In the data rows, the value 500 means zero.
Some points, one per row:
ndarray[507 579 387 394 682 320 313 585 664 302 443 403 618 316 616 249 932 434 377 322 408 579 306 563]
ndarray[550 527 566 502 245 617 501 611 581 567 402 595 487 514 407 837  44 717 347 442 583 308 999  31]
ndarray[493 544 554 367 783 171 522 446 571 450 564 278 393 202 527 338 824 208 683 428 482 630 422 733]
ndarray[478 432 566 593 530 472 524 422 393 636 365 710 528 957 501 828   0 721 535 378 596 179 999  37]
ndarray[488 494 518 333 833  79 514 531 664 422 519 381 431 250 445 281 865 290 535 479 417 692 367 709]
ndarray[503 519 576 361 622 255 460 567 530 441 492 445 581 384 524 246 821 274 380 487 481 442 371 769]
ndarray[521 494 412 536 606 513 401 473 416 446 401 511 448 391 586 332 890   0 767 304 544 482 342 795]
ndarray[547 430 532 297 875   0 518 544 693 364 584 289 491 187 379 240 837 343 445 633 347 821 382 606]
ndarray[515 524 481 551 580 371 469 463 383 549 594 525 503 286 602 467 589 400 706 442 490 508 272 681]
ndarray[553 494 381 552 238 771 415 595 675 376 490 498 525 315 496 346 767 475 360 447 407 575 366 416]
ndarray[590 391 586 245 659 357 595 698 735 464 426 573 489 922 280 724  82 867 308 195 532 388 999   0]
ndarray[451 468 542 611 483 555 469 353 305 682 563 495 381 424 701 499 728   0 880 411 609 347 374 816]
ndarray[519 501 528 361 589 389 473 631 624 498 609 221 535 310 469 337 772 384 349 420 540 606 387 626]
ndarray[482 492 503 443 386 611 626 455 491 578 564 455 478 458 484 491 513 698 414 698 440 564 414 701]
ndarray[523 498 539 557 326 507 565 478 408 555 596 577 475 384 452 784 124 620 496 588 515 345 904  74]
ndarray[511 439 633 456 447 569 605 792 401 671 261 770 373 999 340 769  23 850 327  29 596  63 999   0]
ndarray[501 477 524 436 583 404 564 464 524 470 550 329 459 508 536 439 607 627 466 747 424 755 170 925]
ndarray[466 568 415 513 505 594 439 450 521 471 582 494 550 665 500 529 280 796 436 638 463 564 258 468]
ndarray[521 512 607 603 296 508 694 483 457 580 616 497 433 430 423 695   8 752 512 656 519 273 967 121]
ndarray[429 533 398 751 308 731 542 278 289 776 406 709 444 704 536 886   0 606 706 539 541 336 638 282]
ndarray[496 519 449 525 509 567 534 470 539 495 513 590 463 527 479 535 443 615 419 763 411 703 237 801]
ndarray[536 518 556 488 459 491 561 460 533 445 645 424 432 255 429 342 622 523 458 551 472 577 562 499]
ndarray[410 439 397 491 714 376 399 670 458 625 199 764 542 999 419 792 157 706 565 178 557 277 859  16]
ndarray[514 648 377 588 235 587 346 589 591 431 252 622 629 943 312 694  64 728 386 338 500 416 769  68]
ndarray[494 550 503 556 541 405 555 520 430 607 563 541 510 460 562 328 782 182 584 478 482 486 395 747]
ndarray[486 539 470 454 669 214 458 575 493 469 499 443 547 358 560 253 849 255 439 463 522 541 391 742]
ndarray[482 455 524 457 719   0 466 476 451 429 513 399 508 414 582 327 773 103 483 628 509 598 241 974]
ndarray[546 515 594 647 230 563 732 465 542 621 593 586 388 518 414 768   0 733 498 579 497 307 999  81]
Here are 10 more points, each followed by its number:
ndarray[550 541 567 374 459 457 464 588 490 487 584 494 544 389 529 199 780 362 381 498 466 520 319 717] 0
ndarray[476 506 468 418 791 181 495 490 583 452 605 465 506 208 440 315 702 448 618 440 469 611 290 660] 1
ndarray[480 424 434 738 417 495 628 380 513 586 622 512 380 285 502 642 335 554 709 491 500 615 370 466] 2
ndarray[549 542 562 553 465 521 554 472 514 509 494 571 456 245 489 412 612 516 480 518 427 591 463 568] 3
ndarray[431 438 559 631 467 670 510 388 257 708 419 562 384 510 695 484 748   0 952 425 582 313 351 896] 4
ndarray[484 476 354 454 582 680 265 616 555 267 398 433 629 498 626 232 999  89 447 170 610 457 288 643] 5
ndarray[477 492 487 451 712 358 502 695 507 604 144 752 472 999 298 875  48 861 467  50 504 319 999   0] 6
ndarray[352 507 502 530 735 110 431 354 381 590 476 439 422 457 562 429 820   0 727 516 496 545 337 836] 7
ndarray[373 439 455 397 744  38 395 459 446 433 446 334 530 495 680 344 853  59 526 468 509 519 341 976] 8
ndarray[520 517 463 447 536 484 498 633 537 449 327 668 588 874 425 569 105 803 321 325 587 297 999   0] 9
Which two of these numbered points are nearest to each point below, looking only along the 4 directions in which the first points spread most? Their numbers follow each, nearest first.
ndarray[475 550 427 389 684 268 437 505 568 377 512 391 514 357 551 217 850 261 422 414 515 523 337 665] > 1 0
ndarray[634 436 475 362 480 798 330 677 655 266 515 282 505 382 433 215 985  83 405 255 505 604 507 508] > 1 0
ndarray[461 527 357 433 785 373 298 484 676 232 590 211 569 528 510 389 607 706 311 498 463 611 149 592] > 0 1
ndarray[574 537 527 387 485 492 483 604 490 453 399 582 651 730 499 522 230 712 238 345 553 247 999   0] > 9 6
ndarray[468 421 450 378 785  60 398 495 535 476 487 320 534 438 595 374 825 187 594 473 492 570 208 925] > 8 5
Here are 10 other points, each followed by its number:
ndarray[540 449 584 412 409 519 523 514 491 452 621 321 460 477 443 523 544 641 372 665 539 575 439 534] 0
ndarray[467 457 606 711 298 652 634 285 277 750 483 609 466 552 590 825   0 743 676 748 546 291 848 320] 1
ndarray[526 506 631 535 392 581 693 611 330 747 372 691 444 999 364 706  33 609 342 477 578 262 999  85] 2
ndarray[510 494 453 682 326 902 487 359 415 588 436 509 508 505 642 402 680 292 549 591 544 500 291 684] 3
ndarray[614 572 552 400 266 721 523 641 628 422 579 548 571 434 397 488 278 855 200 558 414 496 859 104] 4
ndarray[486 545 496 639 375 603 483 425 535 526 334 576 520 671 443 914  50 585 414 355 629 170 999  10] 5
ndarray[553 497 505 501 604 477 473 380 420 524 412 558 552 491 595 508 665 486 687 511 520 539 386 678] 6
ndarray[565 513 515 650 309 624 546 419 423 583 449 565 541 817 415 911   0 656 447 536 578 327 758 183] 7
ndarray[504 559 572 557 437 700 573 443 513 481 502 445 454 551 531 455 571 722 503 720 436 620 266 906] 8
ndarray[490 553 543 465 574 279 515 511 459 622 575 363 461 225 551 342 690 285 562 467 495 465 375 749] 9
The same question for these:
ndarray[306 434 473 531 786  29 522 330 358 639 446 572 551 515 673 472 799  79 778 669 545 552 305 835] > 9 6
ndarray[446 552 391 663   0 930 490 502 461 524 614 532 463 514 452 615  95 727 444 576 474 486 431 420] > 1 7
ndarray[605 418 550 366 604 511 442 601 662 312 653 249 486 512 473 467 615 689 278 538 474 635 462 379] > 0 8
ndarray[638 463 597 471 194 780 579 564 527 451 513 601 513 223 471 271 687 500 434 598 482 546 612 421] > 0 6
ndarray[510 511 508 463 528 474 567 435 618 478 619 396 563 463 498 380 546 675 431 671 494 610 394 505] > 0 8
